One vector is turned by the same rotation once a step. Each row is the vector after some number of steps, and that number follows the row.
The counts run from 0 to 262.
| -25.1 | -13.5 | -18.0 | -13.1 |   3.3 |  -5.3 |  23.8 |  11.7 |  -6.5 |  32.0 |   2.2 |  11.7 |  -6.4 |   2.1 |  -5.4 | -21.3 |  -5.1 |  11.0 |  44.9 |  17.5 | -20.2 | -52.2 |  -0.1 | -19.2 | -43.4 |   5.9 |  -1.1 |   0.9 | -11.9 |  21.1 |  24.9 |  11.9 |  14.9 |   5.4 |  25.8 | -26.5 |  22.9 | -23.9 |   1.9 |	186
|  -0.2 |  -1.0 | -16.7 | -23.1 |  -6.0 | -14.3 |  27.1 |  12.4 | -20.7 |  11.2 |  11.9 | -22.0 |   1.9 |  28.1 | -27.0 |  -5.6 | -11.2 |   9.5 |  52.5 |  -7.0 | -21.3 | -39.2 |  20.4 | -18.8 | -39.8 |  15.6 |   9.7 | -15.5 | -24.0 |   3.9 |  24.1 |  12.7 |   8.1 |   0.6 |  23.4 | -25.7 |  10.1 | -27.5 |  22.8 |	178
|   3.5 | -33.6 |   7.4 |  -3.4 |  12.4 |  -6.0 |  -5.5 |  -5.8 |  28.4 |  30.8 | -13.9 |  12.0 |   5.3 |  -2.2 | -14.4 | -33.0 |   8.4 |  18.1 |   1.8 | -27.6 |  -6.6 |   3.9 |  58.5 | -15.7 | -41.7 |  -7.5 |  -5.7 |  -1.9 | -18.4 |  -6.5 |  -2.7 | -24.4 |  18.0 | -11.0 |  -5.2 | -39.0 |   8.3 | -35.3 | -37.0 |	95
|  10.3 | -17.2 |  20.9 |  18.1 |  15.7 | -44.8 |  -2.9 |  -7.8 | -11.0 |  12.5 | -31.8 |  33.5 |   6.0 | -12.1 | -11.2 | -36.9 | -16.2 | -18.1 |   2.6 | -17.5 | -34.7 |   7.4 |   4.5 |  21.7 |   8.1 |  20.8 | -25.7 |   4.4 |  -9.9 |  37.1 |  19.9 |   9.7 |  -8.8 |  27.1 |  30.1 | -16.2 |  -1.7 |  -7.1 |  20.7 |	55
|  16.8 | -35.3 |   8.7 |  20.4 |  21.2 | -48.8 | -22.5 | -22.8 |  -6.8 |  12.6 | -11.8 |  -7.6 |  -0.3 | -13.1 | -17.2 | -25.2 | -23.9 |  -4.8 |   1.3 |  12.1 | -16.1 |  22.3 |  -1.1 |   1.8 |  18.0 |  18.4 |   8.1 |  15.7 | -35.2 |  22.8 |  -1.6 |  -6.4 | -10.5 |  42.1 |  39.0 | -23.7 |  16.6 | -10.9 |  15.3 |	57
| -15.6 | -19.0 |  -1.0 | -21.1 |  13.1 |  -7.2 |  35.1 |  -7.7 |  34.3 | -24.0 |  42.8 | -13.6 | -13.0 |  32.7 | -15.9 |  -5.2 | -17.0 | -10.3 |  25.6 |   0.5 | -12.8 |   3.7 |  -6.0 |  -8.3 | -38.3 |  -7.8 | -24.4 |  -2.5 | -16.6 |  21.8 | -13.4 |  10.8 |  18.0 |  36.1 |  31.7 | -29.6 | -22.4 | -17.5 |   9.8 |	21
|  21.6 |  -7.9 |   0.4 |  39.5 |  18.9 |  -7.5 |  18.2 |  -5.3 |  14.2 | -18.0 |   2.1 | -15.6 |   6.7 |   4.3 |  -5.5 | -27.4 |   4.3 | -21.7 |  -8.4 | -34.3 |  -1.3 |   2.3 |  19.0 | -37.3 | -31.6 |  17.4 | -15.4 |   4.1 |  23.4 |  10.4 |  -9.7 | -14.9 |  13.8 |  30.0 |  -4.0 | -30.2 | -16.4 | -51.1 | -16.1 |	258
| -47.0 | -33.9 |  -4.8 |  -6.9 |  14.7 |  -6.8 |  26.6 |   5.8 |   4.6 |  25.4 |   5.9 |  22.2 | -16.1 |  -1.1 | -18.2 | -27.1 |   3.2 |   3.5 |  56.4 |  26.6 | -18.9 | -23.6 |  -5.2 |  -5.9 | -38.1 |  -1.2 |  -5.9 |  22.5 |  -7.1 |  11.4 |  15.7 |  12.1 |   0.5 |  26.2 |  33.4 |  -4.7 |  22.3 | -15.3 |  -3.4 |	194
|  10.4 |   2.4 |  13.9 |  25.9 |  24.4 | -21.8 |   7.3 |   6.0 |  12.4 |  43.3 | -19.4 |  -9.8 |  13.3 |  20.8 | -11.1 | -13.9 |  22.9 | -10.6 |  25.9 | -36.8 |  -2.7 |  -7.9 |  26.3 |   3.7 | -60.2 | -20.3 |  -5.2 | -13.3 |   0.0 |  -4.2 | -20.7 |   5.2 |   8.3 |  -3.9 |  30.5 | -19.2 |  14.3 | -13.1 | -23.7 |	92
| -17.9 |  12.8 |  -1.7 | -27.3 |  14.8 |  15.9 |  26.5 |   9.8 |  -4.8 |   9.3 | -16.9 | -28.2 |  -1.4 |  25.3 |   2.1 | -29.2 | -41.1 | -18.9 |  -8.5 |  -5.2 |  -9.7 |  13.9 |  20.0 |  50.5 |  -9.5 | -17.3 | -16.8 | -18.0 | -17.5 | -23.6 | -24.6 |   3.7 |   2.1 |  10.4 |  30.6 |  -3.8 |  -3.5 | -21.8 |  20.4 |	129
|   7.8 | -15.5 |  10.2 |  20.4 |  18.0 |  -3.0 |  15.5 |  -6.1 |  17.8 | -19.8 |  11.3 | -22.8 |   8.0 |   9.0 |  -0.5 | -26.3 |  18.4 |  -1.4 |  -2.2 | -34.9 |  -7.0 |  14.0 |  42.5 | -27.0 | -30.3 |  16.9 | -21.5 |   8.7 |   5.7 |  12.2 |   6.6 | -13.5 |  14.7 |  12.0 |   9.3 | -49.8 | -21.9 | -38.7 | -12.2 |	257
|  13.6 | -37.9 |   4.5 |  35.6 |   7.1 | -12.8 | -26.2 |   2.3 | -17.0 |   9.4 |  -6.1 |  17.1 |   9.3 |  -0.9 |  27.7 | -15.7 | -26.1 | -12.9 |  -3.2 |  -8.4 |   4.1 |  23.9 |  -6.9 |  -9.5 |   3.8 |   6.6 | -20.2 |  11.9 | -40.5 |  20.6 | -16.6 |  -9.5 |  19.5 |  23.1 |  39.6 | -57.6 |   2.7 |  -7.3 |  18.1 |	66
|  -0.1 |  -1.3 | -13.7 | -38.5 |  13.0 |  37.5 |  11.6 |  19.3 |  -0.2 |   1.0 | -24.7 |  -4.8 |   4.5 |  -1.8 |  37.6 | -33.9 | -41.4 | -21.5 |   7.8 |  -1.1 |  -6.1 |  29.1 |   5.0 |  14.4 | -10.4 | -21.9 | -21.9 |  22.5 | -20.5 | -14.7 | -25.4 |  -2.9 |  29.7 |   7.9 |  13.3 | -32.5 |   4.0 | -47.4 |  -3.1 |	120
| -33.5 |  -4.9 |  -2.5 |  -8.1 |  26.8 |  16.7 |  -2.6 |   1.0 |  -5.0 |  12.9 | -22.3 | -27.4 |  -9.1 |  16.9 | -18.2 | -36.1 | -44.0 | -19.7 | -22.2 |  12.4 |   4.7 |   2.5 |  29.8 |  46.6 |  -5.1 |   8.0 |  -1.5 |  -5.5 |  -9.5 | -28.3 | -13.4 | -14.6 |   2.4 |  10.8 |  11.8 |   2.1 |  10.9 | -26.5 |  23.1 |	135
|   9.1 |  -4.7 |  15.8 |  47.0 |  22.3 |  -8.3 |  16.8 |   7.7 |  14.4 |  -6.2 |   4.9 | -13.8 |  12.3 |  24.1 |  12.6 |   2.1 |   5.2 | -25.9 |   1.0 | -29.9 |  10.1 |   3.1 |  -0.9 | -17.4 | -35.9 |  -6.8 | -22.5 |   7.2 |   6.1 |  38.0 | -11.9 |   1.3 |  34.8 |  20.3 |  34.3 | -39.3 | -17.4 | -32.6 | -11.9 |	253
|  37.1 | -20.2 |  -3.2 | -21.3 |  13.7 | -13.6 |   3.0 |   0.1 |  26.1 |  19.2 | -22.6 |  -9.3 |  -0.2 |   6.1 |  -7.8 |  -9.0 |  -8.2 | -22.6 |  16.9 | -14.8 | -16.2 |  20.9 |  26.3 |   4.8 | -35.8 | -32.5 |  -4.9 |  16.4 |  -8.9 |  12.3 | -29.3 |  -5.2 |  14.1 |   6.5 |  13.9 |   5.6 |  17.1 | -40.7 | -48.9 |	104
|  -7.1 | -18.4 |  10.2 |   0.6 |  12.8 |  14.7 | -13.7 |  27.7 | -19.9 |  -5.6 |  28.0 |  -3.1 |  35.9 |  12.9 | -18.8 |  12.2 | -15.6 | -14.0 |  31.4 | -17.9 |  19.2 |  -4.2 |  11.4 |  -3.5 | -17.9 |  12.2 | -21.6 |  -9.4 | -35.6 |  13.6 |  23.6 | -32.4 |  21.8 |  -0.9 |  14.9 | -29.4 |  18.7 | -34.4 |  43.2 |	161
|   5.2 | -30.1 |  -3.9 |   5.6 |  16.4 | -15.3 |  26.1 | -25.0 |   9.2 |  -0.3 | -19.1 |   0.4 | -13.6 | -12.6 |  11.6 | -59.4 |  -4.0 |  -0.9 |   6.1 | -11.8 | -12.0 |  -5.7 | -10.1 |  19.8 |   1.8 |  26.2 | -28.2 | -26.7 |  -5.9 |  30.6 |   3.9 |   5.5 |   1.0 |  37.3 |  -1.3 | -25.6 |  -0.6 | -39.5 |   1.8 |	42
|  31.6 | -18.4 |  10.9 |  34.2 |  16.4 | -33.2 | -29.2 |  13.5 | -20.9 | -15.2 |  -5.5 |   4.6 |   2.8 |  -4.0 |  -7.4 | -25.6 | -14.6 | -12.3 | -22.1 |   2.5 | -30.9 |  22.4 |  12.8 | -18.1 |  -4.2 |  24.3 |   6.2 |  22.8 | -22.9 |  -2.4 |   9.6 |  -5.0 |  -9.5 |  29.9 |  40.8 | -37.4 |  15.7 |  -7.5 |  17.2 |	64
|  -3.6 | -18.2 |  16.0 |  29.0 |  14.8 | -15.3 | -14.8 | -44.0 |   1.2 |   0.2 | -19.7 |  14.4 | -11.0 |  36.3 |   0.6 | -18.4 | -41.8 | -25.0 |  -4.8 |  -5.8 |  -3.2 |   4.7 |  14.0 |   6.3 | -24.9 |   3.3 |  -2.0 | -17.2 | -24.1 |  38.1 | -11.3 |   5.0 |  24.1 |  15.2 |  25.8 | -33.6 | -18.6 |   5.8 |   7.4 |	236
|  -3.2 |  -7.6 | -13.2 | -47.3 |  31.0 |  31.9 |   5.3 |  15.2 |   3.3 |   0.2 | -13.0 | -17.4 |   2.3 | -15.3 |  10.0 | -26.1 | -32.1 | -11.6 |   4.4 |  15.7 |  -9.4 |  16.2 |   3.5 |  -0.5 | -11.4 | -11.1 |   2.9 |  32.0 | -25.5 | -34.1 |  -7.3 |  -7.6 |  12.9 |  20.7 |   7.4 | -23.2 |   8.8 | -56.4 | -10.1 |	119
| -15.8 | -10.0 |  -1.9 |   1.7 |  17.0 |   2.3 |  59.2 |   5.2 |  29.2 | -18.7 |  33.6 | -15.0 |  -7.0 |  11.1 |   5.2 | -24.7 |   0.4 |   6.8 |  13.3 |  -6.3 |  -4.4 | -10.1 | -22.5 |   4.3 | -19.1 |   7.2 | -20.6 |  -7.4 | -16.1 |  24.6 |  -5.8 |  15.8 |   9.9 |  45.3 |   5.0 | -44.3 | -10.9 | -45.6 |  11.0 |	29
| -20.8 | -22.6 |  -7.4 |  -3.4 |  36.8 |  -2.3 |  25.8 | -13.3 |  25.8 | -30.6 |  27.8 |  -7.8 | -15.2 |  13.0 | -23.2 | -46.8 | -11.1 | -21.2 |  18.4 |   0.8 |  -5.1 |  10.0 | -12.1 | -13.2 | -30.9 |  13.0 | -11.3 |  -1.1 |   9.4 | -12.5 | -17.1 |  10.2 |  -1.2 |  53.2 |  18.1 | -16.1 | -18.3 | -27.5 |  14.8 |	27
| -11.0 |  -7.1 |   8.3 |   3.8 |  48.1 | -21.9 |  22.2 | -10.7 |  10.1 |  -3.0 |  -9.7 | -24.8 |   7.8 | -14.9 | -13.0 | -56.9 |  19.6 |  -5.3 |  19.6 |  -5.9 | -15.9 |  -8.9 |  -8.8 |  20.2 | -17.9 |  18.8 | -16.2 | -12.3 |   5.7 |  -8.5 |  15.0 |  34.6 | -27.8 |  37.3 |  29.8 |  -7.8 | -11.8 | -14.6 |  15.5 |	39
| -10.4 |   8.8 |   7.9 |  -3.0 |  28.1 | -15.0 |  38.5 |  21.9 |  29.0 | -21.8 |  32.2 |   0.7 |   5.2 |   9.3 | -19.9 | -13.1 |  -9.7 |  -9.1 |   4.0 |  10.6 | -32.2 | -23.2 | -22.9 | -33.8 | -35.3 |  13.3 |  -6.3 |  18.9 |   6.3 |   1.2 |  24.7 |  20.0 |  10.0 |  40.4 |   9.6 | -28.3 |  -2.2 | -36.7 |   6.9 |	23
|  14.2 |  -7.4 |  19.1 | -26.2 |  31.0 |  -7.4 |   5.8 |  18.9 |  33.7 |  24.2 | -11.4 |   4.3 |  27.9 |   5.9 | -12.7 | -16.8 |  21.5 |   5.0 |  11.1 | -18.0 |  -6.8 |   3.7 |  41.2 |  -1.8 | -54.0 | -32.9 | -12.3 |  -1.6 | -12.4 |  -4.4 |   2.8 |   4.7 |  13.3 | -21.2 |  28.7 | -18.4 |   9.8 | -17.1 | -27.0 |	100
| -39.4 |  14.2 |   9.6 | -10.7 |  24.0 |  28.7 |  18.8 |  22.4 | -24.6 |  21.6 | -37.8 | -30.6 |  -4.0 |   3.1 |  18.8 | -24.0 | -32.8 |  -9.4 | -11.6 |   3.5 |  -7.5 | -14.9 |   8.8 |  35.8 |   0.0 |  -5.5 |  -8.1 |  18.9 | -23.7 | -15.3 |  24.8 |   3.3 |  18.4 |  -3.2 |  17.8 | -32.4 |  15.4 | -43.0 |   7.2 |	132
| -10.5 | -37.4 |  -7.1 |  -3.6 |  18.7 |  -2.7 |  31.6 |  10.7 |  29.5 |  -3.0 |  23.0 |  37.7 | -10.4 |  -4.7 | -25.9 | -37.7 | -14.4 |   1.8 |   5.2 |  26.9 | -16.4 | -20.4 |  -2.6 | -10.2 | -32.9 |  15.8 |   4.4 |   2.3 |  -8.6 |  -0.9 | -13.2 |  -7.6 |  -5.2 |  45.1 |  10.8 |  -6.9 |  33.6 | -32.3 |  -1.2 |	197
| -36.2 | -18.5 |  -2.7 |  -3.9 |  21.8 |   3.1 |  27.2 |  -9.5 |   6.3 | -18.9 |   3.9 | -15.8 | -33.5 |   7.7 |   3.3 | -34.0 |  -9.7 | -12.5 |  39.5 |   0.1 | -14.6 |  -4.5 | -18.4 | -14.5 | -25.4 |   2.6 | -22.9 |  29.2 |   9.7 |  24.2 |  17.4 |  17.1 |  15.1 |  27.8 |  21.4 | -29.0 | -13.4 | -31.4 | -11.7 |	25
| -15.4 | -39.5 | -26.4 | -21.0 |   7.6 | -10.0 |  34.9 |   2.9 |  28.1 |  10.6 |  25.4 |  19.4 | -16.9 |  17.2 | -30.5 | -22.2 | -12.3 |  10.2 |  24.6 |  22.5 |  -3.4 | -29.4 |  13.5 |  -6.2 | -33.7 |   7.1 |   1.8 | -27.0 | -24.0 |  13.4 | -14.7 |  -4.6 |   3.6 |  24.4 |  25.9 | -15.0 |  26.3 | -19.6 |   6.6 |	190
|   2.0 | -29.5 |  21.1 |  29.2 |  18.1 | -19.1 |   2.3 | -21.5 |  20.3 | -17.5 |  14.9 |  -4.8 |  -0.2 |  36.1 | -10.0 |   0.0 | -18.0 |  -6.9 | -33.7 |   0.3 |   0.6 |  13.5 |  30.6 | -15.7 | -28.4 |   4.1 |  -2.7 |  -6.7 | -32.2 |  34.2 | -15.4 | -11.0 |  17.3 |  16.9 |  33.9 | -42.5 | -14.6 | -13.2 |   2.6 |	244
| -23.5 | -17.7 |  -7.9 |  -6.7 |  26.1 |  -1.5 |  38.5 | -10.5 |  36.8 | -24.3 |  44.2 | -15.6 |  -6.0 |   6.4 | -18.9 | -27.0 | -13.7 |  -1.4 |  12.5 |   3.1 |   6.1 |   5.9 | -14.8 |  -0.5 | -17.4 |  13.0 |  -5.7 |   0.8 |  -9.0 |  -1.4 | -21.1 |   9.2 |   1.0 |  54.6 |   7.0 | -35.5 | -14.3 | -42.6 |  12.3 |	28
| -29.8 | -25.3 |  -9.4 |  -8.4 |  24.0 |  -4.1 |  11.6 | -16.0 |  30.7 | -14.5 |  34.2 |  -6.2 | -19.2 |  21.7 | -21.2 |  -8.4 | -29.9 | -28.0 |  28.3 |  10.9 |  -0.1 |   0.4 | -21.7 |  -8.3 | -40.1 |  -5.1 |  -5.6 |  12.5 |   1.0 |  13.0 | -11.8 |  -1.7 |  23.7 |  35.2 |  17.4 | -20.0 | -20.0 | -17.7 |  -2.1 |	20
|  -2.2 |  -5.0 |  40.7 |  22.8 |  22.7 | -24.0 |   8.6 | -36.6 |  -4.3 |  18.9 | -10.6 |  -2.5 |  15.5 |  22.6 | -16.0 | -11.0 | -39.1 |   1.6 |  -0.2 |   0.0 | -13.7 |  -0.9 |   6.7 |  14.9 |  -8.8 |   1.1 |  35.7 |  -7.3 | -47.9 |  26.5 |   8.9 |  15.7 |   1.2 |  15.3 |  27.5 | -38.6 |  -7.8 |   1.5 |  21.8 |	231
|  29.8 | -18.4 |  -4.5 | -50.9 |  19.9 |  13.8 |   3.9 |  15.8 |  19.3 |  -2.4 | -10.4 | -20.5 |   9.9 |   1.2 |   4.6 | -21.2 | -13.8 | -15.3 |   4.9 |   0.4 | -15.1 |  30.0 |  20.4 |   2.6 | -35.4 | -28.2 |  -6.3 |  31.3 | -27.6 |  -9.3 | -24.4 |  -5.8 |   9.3 |   8.4 |  28.0 | -13.6 |  16.5 | -46.5 | -27.1 |	112
|  15.5 | -15.7 |  -8.7 |  20.6 |  31.5 | -30.7 |  22.1 | -15.5 |  13.2 |   3.1 | -28.0 |  -1.8 |  -0.2 | -12.6 |   4.3 | -52.7 | -12.1 | -18.8 |   9.0 | -10.7 | -10.9 | -11.8 | -24.1 |  25.3 |   3.0 |  19.6 | -17.4 | -31.2 |  10.3 |  26.2 | -13.0 |  13.8 | -16.7 |  50.4 |   1.3 |  -7.6 |   8.4 | -35.0 |   7.4 |	43
